The rows of A fall into 4 groups, which share some directions, and each row is roughly a mix of its group's hidden directions, except some rows that fit no group.
A (148 x 10):
[[-17  -9   3 -18  -3 -28 -56  57  50   3]
 [ 14 -51 -28 -43 -53   3 -26  10 -37   5]
 [ 18  29 -27  32  39  67  -4  -5 -36  -7]
 [ 47  21 -41 -24  -9  44 -19  11 -31  44]
 [  1 -22  45 -42 -29   0  35  50  31 -26]
 [-51  -6  36 -22  -7  20 -29  57  22 -31]
 [ 43 -14  11  -1 -28 -24  -8  27  18  76]
 [-31  15 -53  15 -16  43  -8 -35  -3 -53]
 [ 25  14  40  27   5 -58 -20  29 -51   3]
 [-17 -33  26   6  65  34   5  51 -14 -14]
 [-32  -5 -33  40  39  -8 -46  37  34  22]
 [-62 -39  -3  -6  31  13 -43 -17 -32  28]
 [ 14  -2  47 -19  59 -29 -14  31  46  -3]
 [-43   1  55 -20 -11  16  -3  33  13 -59]
 [ 27  17 -28  11 -67   8  -2 -44 -11  43]
 [ 30  24  32  11  13 -20 -26  14  38 -70]
 [-26  32 -40  36   1  31 -14 -33 -10 -59]
 [-21 -57  36   2  41  -5 -50  -5 -28 -20]
 [ -5 -31 -31 -34  38 -40 -32  45  31  12]
 [  1 -16  -9 -28 -12 -60 -20  42  11 -57]
 [-25 -41 -34  35  -5  57 -23 -15 -39  -9]
 [ 57 -23  32 -28 -19 -26   1  21   7  57]
 [-26 -24 -21 -16 -16   5  10 -21 -42  77]
 [-21 -33 -10   6   3  48  49 -13 -11  61]
 [ 21 -32   2 -16 -12 -34 -25  46  44  52]
 [  6 -32  40 -45 -26  26  49  28  -3 -36]
 [-65  36  14 -31  16  23   3 -35 -39  -8]
 [-74  -3  -4  19  -8   7  37  -8 -31  45]
 [-17 -87  -9 -12 -17 -12 -26  -7  13  31]
 [ 23  25 -40  27  28 -28 -48 -44 -28  21]
 [-64   0 -45  35  34  17  13 -19  29 -14]
 [ 10 -40 -20 -43  -4   8   6  35 -16 -70]
 [-19 -43 -11  56  11 -36 -33  48  -4 -10]
 [ 28  55   9 -35 -36 -27   3  18  22  50]
 [ 10  -1 -62   7  27 -24 -39  14  12  57]
 [-28  -2  38  43 -16 -13  23 -18  59  40]
 [ 31  13 -43   0 -22  26  23   6  75  -6]
 [-25 -46 -15  41  48  39   6 -16 -12 -38]
 [-19  47  -4   2  -2  31  14 -25 -27 -74]
 [ 26  61 -29   5 -47  -4  45  11  29   1]
 [-27  61  -5   8 -10 -47   3   7  -2 -59]
 [ 23  60 -13 -23 -36  32  30   5 -46 -12]
 [ 43   1 -13   4  17  54 -21  10 -61 -32]
 [ 22  26   5 -60  -8 -56 -40   3  26   9]
 [-16  25  -1 -21 -22  33   6   5  -1 -87]
 [-28  29 -52 -13  -3  41  37  -7  44  31]
 [-10 -54  46 -11  57  -5 -28 -12 -29  -1]
 [-39  53 -11 -24  15 -23 -23 -34  18  51]
 [  8  -5  48 -21  35 -45   9  30  -2  58]
 [ 64  23  14  38  -6 -42  -7  47  -9   6]
 [-19  -8  44  24  64   6  -3  48 -30  15]
 [ 29  64  39   0 -10 -22  17   6 -10 -55]
 [  2  -5 -36 -25  37  53 -27  10  -4 -59]
 [ 22 -10 -11  29  45  70  -2 -19 -40  -5]
 [ 34 -22 -14  -9   8  71  11 -14 -29  47]
 [  0  25   5  53 -29  -6   7 -52  58  -4]
 [  2  13 -46   0  31  35  49 -26 -53   6]
 [ 31  -6  49 -32 -32 -12 -19  57   2  35]
 [ 54 -13   1 -12 -27 -36   6  27  28  60]
 [-25 -29 -45  30  18  19 -26  -1 -36 -58]
 [  3 -11  21 -68  10 -58  -4  37  -2  18]
 [-21 -35 -12 -51  -9  43   6 -58   7  24]
 [ 16 -32  23 -34 -43 -14 -13  -3  17  70]
 [ 21  85  -5 -19 -13 -36  -2  27   8  -4]
 [ 31 -18  64   7  42 -39 -16  10 -20 -30]
 [ 41  35  11 -44   1 -55 -46   3  12   9]
 [ 47  38 -35  -2 -22 -40 -33  22  27  33]
 [-41  -1  12  66  12  34   2  18 -50  -2]
 [-22  -1 -50  23 -37  56   0 -35   4 -34]
 [-28 -26 -23  24 -29  -2  11 -40 -54  49]
 [ -9 -19  63  21 -25  23   0 -13  24  60]
 [ 27 -18  52 -12 -34   2  66 -18   0 -25]
 [ 47  60  29 -24  34 -29  25  11  16  -9]
 [ 24 -37   3   1  43 -32  14 -19 -29  64]
 [ -4  -3   2  47  47 -39 -41  49   1  21]
 [  8  72 -55 -11  15 -17   4   3 -21 -30]
 [-17 -33   1   5 -12 -37  60 -48 -20 -35]
 [ 57  53 -20 -52  -9 -16  -2  21 -21   4]
 [ 55  32 -48 -29   3  13 -32  36 -16  23]
 [-23 -70 -10 -12  24  23 -46 -20  -6  34]
 [  8  -5  47 -14 -28 -12 -35  59  19  44]
 [-33 -16  43   5  61 -22  34  36 -13  21]
 [ 25   7  15  -3 -25   4  61 -59   2  41]
 [ 11  34 -30  26 -60 -21   5 -57   7 -15]
 [-12 -50  52   0 -30  11  13 -14  26  54]
 [ 49   7  47 -38 -30 -20 -10  47 -11  23]
 [  2 -83 -17 -35 -22 -19 -27  -4 -18  -3]
 [  1 -32  -2 -32  68 -30  39  -8 -34  -8]
 [ 45  12 -35  26  -2  -1  37 -57 -28  32]
 [ -9 -92   8 -21 -28   2  -8 -16 -16   8]
 [-26 -37   1 -45   8   9 -17  73  23   2]
 [ 19 -19  41 -41  50 -25  -3  35  42  10]
 [ 64  26 -20  28 -21 -28  -8  37  31  28]
 [ 60  12 -11 -13 -26 -29  35  21  17  53]
 [ 14  -9  21 -60  18 -69  19  19  15   8]
 [-59 -35  22 -12  41  17 -27 -19 -44  -5]
 [ 36  66 -14 -41 -34 -26 -10  28  -9  12]
 [-27  21  24 -38  22 -39 -19  -3  63  30]
 [ 65  28  16  34  -7 -43  -9  44  -5   2]
 [ 35  27 -29  33   1 -11  22 -73 -24  -4]
 [ 26  47  41 -17 -11   3  36   0  29  58]
 [ 11  29  -4  31  24  52  -1  -8 -54 -47]
 [-14 -70  27   7  -1  36  19 -46 -28   3]
 [-23   6  37  41 -25  53 -27 -30 -38  15]
 [-53 -23 -22 -36   5  54   1 -46  15  -2]
 [ 67  26 -16  28 -30 -29   7  36  27  20]
 [ -9 -23  29 -23  67  -5  14  50 -32  16]
 [-51 -25  10  26  51 -15 -48  19 -30   8]
 [-41 -17  24  22  35 -24 -58  14 -43  -6]
 [ 31  -3  40 -29 -29 -20 -24  58   9  41]
 [ -5   7  39  17   3 -52 -16  13 -72  15]
 [ 20  49  22 -40 -32  16  48 -35 -17 -20]
 [ -8 -48  -9 -28  35  26  26  41 -18 -52]
 [ 29   7  27  -8 -31  57  12 -11 -19  62]
 [  2  32  43 -22 -17 -54  24  -2  47  33]
 [ 23  32 -37 -25 -52  20  37 -24  30  30]
 [ 13 -29  23 -61  15 -23   0  25  61   5]
 [-12  26 -35  52 -18  31 -10 -32 -22 -52]
 [-23  43   5  16   2  29  17 -39 -31 -64]
 [ 18  18   9   9 -52  11 -33  42  20  59]
 [-15 -24 -20 -55  25  -2  28  67  17  -6]
 [-32  83   9  -7  12   8  33  -1  -4 -33]
 [ -3  11  38  15  35 -24   9  19 -41  69]
 [  2  15  16  -3 -55   6 -56  47  38   9]
 [-13 -44 -46 -13 -41  26 -25  -4 -10  55]
 [  4 -14 -40 -36 -25 -55 -39  29 -10 -34]
 [-69 -43 -26  20  33  15 -35  10   5   1]
 [ -8  48 -18  40  51  22  14   6  -8 -52]
 [  8  -1  24  41  -9  29  16 -45 -45  53]
 [  5  88 -26   1   1 -24  -6   0 -20 -30]
 [-22  12  38 -47  55  19  28 -42  11  -7]
 [-22  -4  55 -20 -23  36  35  11  -9 -57]
 [-76 -27   2 -19  17  32  -7 -28 -32 -18]
 [-31 -77 -23   5 -19  21 -14 -25 -34 -13]
 [-50 -39  34 -29 -35   9 -32  -9  44  -5]
 [ 47  26 -17  -5 -15  17  32   4  71 -25]
 [ -2 -47 -10 -32  67 -25  30 -12 -28 -12]
 [-23  24 -39  27 -52  12  10 -40 -46  20]
 [  7  11  55  15   8 -32 -16   4  57  48]
 [ 20 -28  22  22 -11 -11  -3   0   1  89]
 [-26  -9  -5  -2  -3  39  14 -33  62  54]
 [ 60  53  17  16 -28 -34  11  24  12 -26]
 [-49 -11 -27 -39  10  46  12 -45  28  20]
 [ 49 -17  10 -39 -23 -20 -37  33  23 -47]
 [ 14  -7 -27  47  -2  52  11  -5 -58 -31]
 [-28 -55 -52 -17 -22   0  -6 -22 -42 -28]
 [  1 -77  30 -24  23   6 -27 -31 -24  11]
 [-38  20  -5  18   4  33 -11 -41  60  41]]
One row of each group comes first, with its name. Which group is each row after those in?
[ 37 -42 -38 -47 -25  -3 -38  16 -32  14]	<110>
[ -4  53 -24  34 -11  -4 -20  25  20  66]	<99>
[-31 -19  25  69  -8  29  29 -13  42   6]	<45>
[-51  72  -5 -20   2  20  10 -18 -34  14]	<87>

[-32 -59 -43  14  -3  18 -23 -20 -39 -31]	<110>
[-16   0  16  49  23 -26 -39  49 -38 -29]	<87>
[  8  48   9  19 -24 -64   1 -45  30   8]	<45>
[-30  21  -7  37  -2   5  39 -46 -11  63]	<45>
[ -8 -20 -50   4 -32  43  37 -21 -52  -2]	<45>
[ 28   0  36 -24 -33 -18 -30  59  14  43]	<99>
[  7  18 -50  29 -17  36  -4 -34 -24 -58]	<45>
[-13  11   7 -29 -22 -72   6  22  53  10]	<110>
[-43   2  26  33  32 -13 -10  45 -37 -45]	<45>
[-54  -8  18  10  18  36  -2 -29 -19 -65]	<99>
[-21 -17  11  16  19 -27 -20  14 -68  54]	<87>
[ 54 -10  20 -31 -35 -33  -3   9  -3  60]	<45>
